In the rows, zero is written as 128.
The rows of Z fall into a few groups, which share some directions, and each row is roughly a mix of its group's hidden directions.
Z (104 x 10):
[[104 113  75 143 115 132 151 141 150 102]
 [131 102 156 133 116 130 148  77  95 115]
 [123 147 168 100 122 107  98  99 116 154]
 [137 167 152 122 147 133 108 136  91 166]
 [121 167 102 137 145 135 147 155 105 168]
 [144 114 111 172 136 134 113 147  93  92]
 [133 102 116  79  93 113 112 119 140 154]
 [162 121 179 113 142 163 120 122 117 112]
 [150 104 124 141 150 150 138 168 171 120]
 [126 181 130 126 118 142 121 122 118 178]
 [127 117 156  78 107 105  98 140 109 116]
 [106  99  89 115 138  93 118 135 148  96]
 [141 123 119 123  93  88  91 149 152 110]
 [143 140 139 112 135 118 117 143  60 131]
 [121 150  88 130 127 111 127 166  87 145]
 [155 128 129 130  95 167 114 136 167 154]
 [122 116 156 169 123 160 123  96 153 105]
 [110 131 144 159 138 172 143 110 170 125]
 [125 111 126 177 124 122 136 130 127  73]
 [125 144  93 156 140 134 126 183 119 145]
 [134 100 153 123 126 137 127 105 187 113]
 [ 92 144 145 161 142 171 157 123 130 123]
 [110 108  81 159 140 102 130 118 149 104]
 [120 140 141 161 132 129 151 137  69 112]
 [123 123 116  75 113 116 138 121 173 145]
 [117 112 134 176 137 160 131 115 115  87]
 [142 123 161 162 169 162 125 118 114 115]
 [134 142 149 137 124 150 110 122  63 122]
 [124 123 114  84 135 112 161 109 142 169]
 [147 125 181 138 118 144 118 148  93 108]
 [123 150 112 175 145 166 150 147 114 137]
 [134 108 130 136 131 111 143  70 163 115]
 [109 131  95 178 143 123 152 137  99 115]
 [109 151 119 112 144 141 155 128 175 164]
 [140 117 135  78 128 123 108 111 167 156]
 [150 117 169  91 146 136 133 112 116 165]
 [129 117 168 123 127 136 118  94 181 130]
 [132 107 118 106 100  82  96 129 107 107]
 [119 122 145 122 109 116 125  75 173 132]
 [118 159 153 127 120 132 174  90 111 111]
 [132 142 136  79 111 128 128 111 119 178]
 [142 125  84 111 123 103 140 147  84 147]
 [141 133 107 136 145 139 155 159  74 137]
 [148 100 131  96 133 119 122 155  88  94]
 [169  97 134 133 181 125 139 116 132 136]
 [147 138 184 129 159 158 119 131 125 145]
 [126 173 130 125 108 145 142 119 102 174]
 [137 143 119 110 120  99 122 129  64 137]
 [175 117 153  86 123 129 104 143 137 117]
 [121 122 169 166 147 160 132 100 130 108]
 [121 162 136 122 137 156 172 132  94 151]
 [114 150 116  93 111 151 140 131  78 146]
 [129 158 110 123 118  99 126 124  74 155]
 [146 145 160 151 144 143  75 141 126 113]
 [115 149 128 135 128 127 177  97  88 143]
 [115 126  99 144 103 132 143 137  70 112]
 [126 103 102  99 137 137 128 180 110 150]
 [126 119 141 123 114 118 106 167  71 124]
 [165 130 172 106 132 148 100 124 100 122]
 [134 153 142  99 105 113  92 118  90 151]
 [118 101 128 127 123 114 118 164 114  71]
 [122 121 133 152 114 118 134  95  67 125]
 [122 161 114 179 130 145 145 134  97 147]
 [ 92 141 102 120 109 128 161  82 139 126]
 [133 145  93 152 127 117 124 164  81 138]
 [108 164 139 128 133 168 133 136  82 143]
 [118 111 122 180 118 137 137 126 100  87]
 [118 108  71 135 105 110 113 127 158 135]
 [100 148  73 139 119 114 155 110 128 141]
 [108 115 119 141 131 143 101 178 108  93]
 [151 131 124 101 125  96 121 136  69 132]
 [147 112 180 123 126 143 153 121  91 117]
 [137 160 132 168 158 140 128  99 153 153]
 [140 126 125 124 115 106 117 126  60 112]
 [126 165 124 120 146 150 161 101 144 167]
 [148 122 163  78 115 129 108 112 143 152]
 [118 181 122 123 119 135 133 118 107 175]
 [110 133 130 159 108 132 131 109  68 116]
 [119 141  92 155 119 122 124 153  76 123]
 [146 155 148  78 124 123 102 139 127 161]
 [169  99  92 106 142 101 137 147 119 133]
 [ 95 112 151 144 111 141  88 118 129  88]
 [147 129 152 113  87 133 108  99 169 125]
 [124 181 116 143 119 140 123 106 154 163]
 [146  90 163 109 133 127 134 111 154  90]
 [118 149 115  80 117 109 128 135 155 168]
 [147  95 135  85 127 101 107 153 150 113]
 [129 142  94 134 134 132 136 154  69 142]
 [124 134 137 143 137 184 147 145  95 104]
 [ 94 130 102 130 108 130 156  87 161 121]
 [133 146 165 165 167 149 109 118 113 137]
 [136  94 122 119  89 141 139 161  88 132]
 [128 129 135  81 124 125  92 169 114 148]
 [116 122  96 129  95  74 122 133 152 130]
 [122 122 154 174 133 170 128 109 151 111]
 [139 124 144 118 118 110 104 125  64 111]
 [116 149 119 113  91 126 109 127  72 131]
 [109 154 132 133 139 151 156 103 169 160]
 [163 124 179 118 129 158 104 138 141 142]
 [ 95 157 125 164 122 154 145  90 130 140]
 [108 133 158 131 149 151 126 100 180 133]
 [159 143 148  88 151 123 100 130 131 164]
 [119  97 125 136 139 115 141 136 137  64]
 [146 119 149 157 125 157 125 141  88  88]]
One row of each group comes first, with its name. Which group is each row after those in?
[106 155 115  91 116 122 119 143 172 154]	M
[112 105 105 124 101 107 106 135 100  83]	D
[120 115 115 162 176 117 148 132  90 132]	R

[107 107 111 171 116 151 120 137 143  86]	D
[ 87 142 129 153 109 108 132 124 179 131]	M
[140 139 131  70  91 118 130 141 109 144]	M
[143 138 160  76 105 148 132 115 147 145]	R
[140 104 170 122 134 138 113 113 179 119]	D
[145  97 119 142 107  97 101 132 174 119]	D
[127 122 119  97 135  96 140 113 174 163]	M
[137 123 151 159 109 131 126  73 105 111]	D
[143 142 156  77 112 143 115 118 156 151]	R
